Which row each row swaps with, under one turn or mirror:
The rows were stretched afterwards, more along some directions than others.
Gubi: [  0.7  29.6  29.4 -18.1 -25.0 -20.5   0.9  33.1  -8.7 -21.6  -5.9  21.6
   9.7 -12.1   9.8  -2.7  -9.3]
fim: [ 29.8  32.6  -5.3 -10.0   8.2  -8.9 -25.6   4.4  12.3 -31.0  37.0   4.6
  16.3  -6.2  28.2  -9.6  -4.2]
Dokot: [ 27.2  34.2  -0.5  -7.1   6.9 -10.8 -32.5  -4.0  20.0 -26.0  38.8  14.2
  22.3  -2.8  15.2 -17.5   3.9]
das: [-30.5  36.5   1.1 -16.7 -36.3  -2.7  -0.4  18.6  -6.1 -33.9 -18.7   4.4
  13.3 -12.4  11.9 -12.6 -19.4]
soti: [  1.2   8.2  20.4 -35.3 -24.5 -23.4  -2.6  36.8  -1.2 -27.9  24.0   7.8
  28.5   8.4   6.9  -8.0  13.5]
zotib: [ 18.1  13.0   6.8 -40.3 -29.5 -11.6   7.7  29.2 -28.4 -38.0  21.6   2.1
  20.7 -11.0  21.5  -9.4  12.3]
Lofe: [-17.9  30.2  11.6 -23.8 -34.7   1.9  14.8   3.7  -0.2 -28.7  -9.2  15.2
  19.6  -0.8  -0.2 -26.6  -3.3]
pak: [-29.2  25.4  11.6 -30.3 -14.6 -10.3   6.5 -17.7   0.4 -24.8 -10.1   7.7
  20.7  22.8   2.3  -6.2  15.9]
Zaba: [ -4.5  20.1  -4.7 -20.1 -27.8 -19.0  -2.2  13.1  -8.3 -29.6   0.9  -4.5
  19.0  -4.2  16.6 -16.0  10.1]
tizog: [  8.2  41.8   0.9 -26.8 -29.0 -24.0  -3.9  46.1 -12.4 -42.9  -9.4  24.3
  25.9 -18.0  21.9   1.9  -9.6]
kuloz: [ 19.6  21.2   4.6  -5.3   6.7  -1.7 -19.2   4.3  21.6 -30.4  38.4   5.8
  20.3   3.5  23.8 -17.0  -5.5]
non: [  0.9  24.9  12.3 -34.4 -39.5 -22.8  14.8  25.7 -20.9 -20.6  -0.7  22.7
  35.5 -18.3  22.4   1.3 -10.0]
Dop: [ -3.6  -1.9   9.9 -22.1 -33.5 -12.6   6.4  23.0 -34.6 -30.9  11.7  -7.7
   8.6  -0.1  16.8 -12.4   0.6]
suz: [ 24.4  24.5   0.6 -10.6  11.9  -1.6 -19.7   0.9  19.3 -21.5  46.5   1.2
  19.7   1.3  19.7 -21.8   6.2]
Tuv: [ 21.1  33.8  -1.0  -8.1   5.9  -2.0 -20.9  -7.7  15.0 -19.0  44.4  14.1
  21.9  -2.4  20.1 -26.6  -1.0]
nonif: [  3.7  29.5  22.4 -16.2 -19.3 -18.1 -13.8  12.2  29.8 -27.0  11.1  12.6
  12.4  11.1  -5.1 -23.0   5.3]
ferud: [-22.4  11.6  15.7 -30.9 -13.8  -9.7  18.2 -16.6  -2.4 -19.9  -6.4   7.2
  12.3  24.3  10.3  -1.7  16.3]
Zuz: [-35.5  17.6  12.0 -20.8 -13.2  -0.3   5.5 -17.1  -3.0 -23.2 -14.5  11.1
  13.9  22.0  -8.1 -11.8  16.7]
Vizen: [-23.0  18.0  19.1 -29.6 -16.4  -8.1  17.4 -18.2  -0.6 -12.4 -18.2   6.2
  15.8  26.2   1.1  -0.1  17.3]
Sime: [ 12.1  19.3  21.8 -36.3 -20.9  -1.3   3.8  19.6   8.2 -17.8  31.6  25.8
  32.8   3.4  -3.9 -18.1  34.5]
zom: [ -6.9  39.3   7.7 -30.8 -26.5 -40.2  -3.4  21.7 -12.5 -35.1   3.5  25.9
  15.6 -22.7  17.4 -10.4 -15.3]
roboz: [ -7.4  -1.0  22.6 -31.5 -22.6  -8.0  16.5  15.2   3.0 -15.7  30.7   9.3
  39.2   4.4   0.3 -31.3  13.0]
gari: [-26.4  10.9  17.1 -19.8 -10.6   2.9  15.9 -17.2  -0.9 -14.6 -14.5   4.7
  11.5  24.6  -0.1  -3.1  19.5]
Savip: [  6.7  12.0  19.4 -11.2 -18.8   6.2 -11.4  12.5  28.9 -13.4  27.9  -2.7
  23.3  13.4  -1.2 -23.4  25.1]
Keku: [-20.0  24.4  10.4 -28.6 -15.5  -6.2  12.2 -14.2  -0.9 -16.1 -19.3   9.7
  13.9  14.3   5.7   5.7  12.8]
dof: [ 28.2  34.1   3.1 -14.3   6.2  -5.7 -17.2   5.5  18.9 -25.8  40.9  15.1
  20.4  -3.2  29.3 -10.9  -4.5]
daf: [  3.7  27.9  18.6 -12.2 -33.2 -15.2  -9.5  37.2 -15.3 -24.8  -6.9  17.1
   7.3 -11.4  13.7   6.3 -17.3]
bol: [ 25.9  34.3  -1.5 -14.6   7.2  -6.5 -20.5   4.7  13.1 -27.4  40.9   3.4
  21.6  -1.1  24.5 -19.1  -4.9]
poduk: [  5.0  37.7  14.0 -46.6 -38.6 -37.0  -2.6  29.6   4.4 -29.1  -8.1  30.1
  34.7 -12.9  10.4  15.4  -6.3]
sur: [ -4.4  43.3  -1.0 -18.0 -26.0 -30.1 -29.2  23.4  21.3 -26.6   7.4  16.5
  10.2   5.9   2.7  -4.2 -16.4]
fur: [  7.3  -3.5  23.8 -21.0 -19.8  -9.1  17.5  20.3  -0.5 -15.5  18.0   7.3
  32.5  15.4   3.7 -23.1  35.2]
sagi: [  3.3  14.1   0.4 -12.0 -13.6  15.8 -19.0  29.6   7.0 -21.8  28.1  12.9
  32.1  -9.9  -2.4 -26.6  11.4]
Gafo: [ -8.2   9.4   8.9 -24.0 -32.4 -27.8  -5.4   5.8  -3.2 -14.3 -14.8  12.3
  21.9  -3.2   1.8   3.1  13.1]
nez: [-30.1   4.2  11.0 -14.9 -34.2  -2.1  23.1 -15.7  -1.1   2.7   5.6   6.0
  22.1  18.6  -5.5 -32.1   7.5]
vapam: [-28.8  22.9  12.3 -28.2 -14.6 -12.8   1.6 -17.0   3.1 -21.1 -11.5  11.5
   9.2  26.7  -2.2  -3.7  16.8]
noki: [ -2.4  29.8  13.8  -4.7 -16.1  16.4  -9.9  29.3  20.8 -14.6   8.1  14.0
  25.1   3.7  -5.6 -22.3  18.5]
gido: [ 16.9  36.9   5.3 -10.8   8.1  -3.2 -23.3  -3.2  23.6 -23.3  41.9  11.4
  29.0   4.1  15.3 -23.6   4.8]
puv: [-23.0  11.7  15.7 -26.2 -19.9  -4.9  15.7 -15.0   1.7 -23.5 -19.7   8.4
  16.1  23.2   7.7   6.0  11.7]

ferud pairs with dof
fur pairs with tizog
gido pairs with pak
nonif pairs with Lofe
noki pairs with Zaba
bol pairs with Vizen

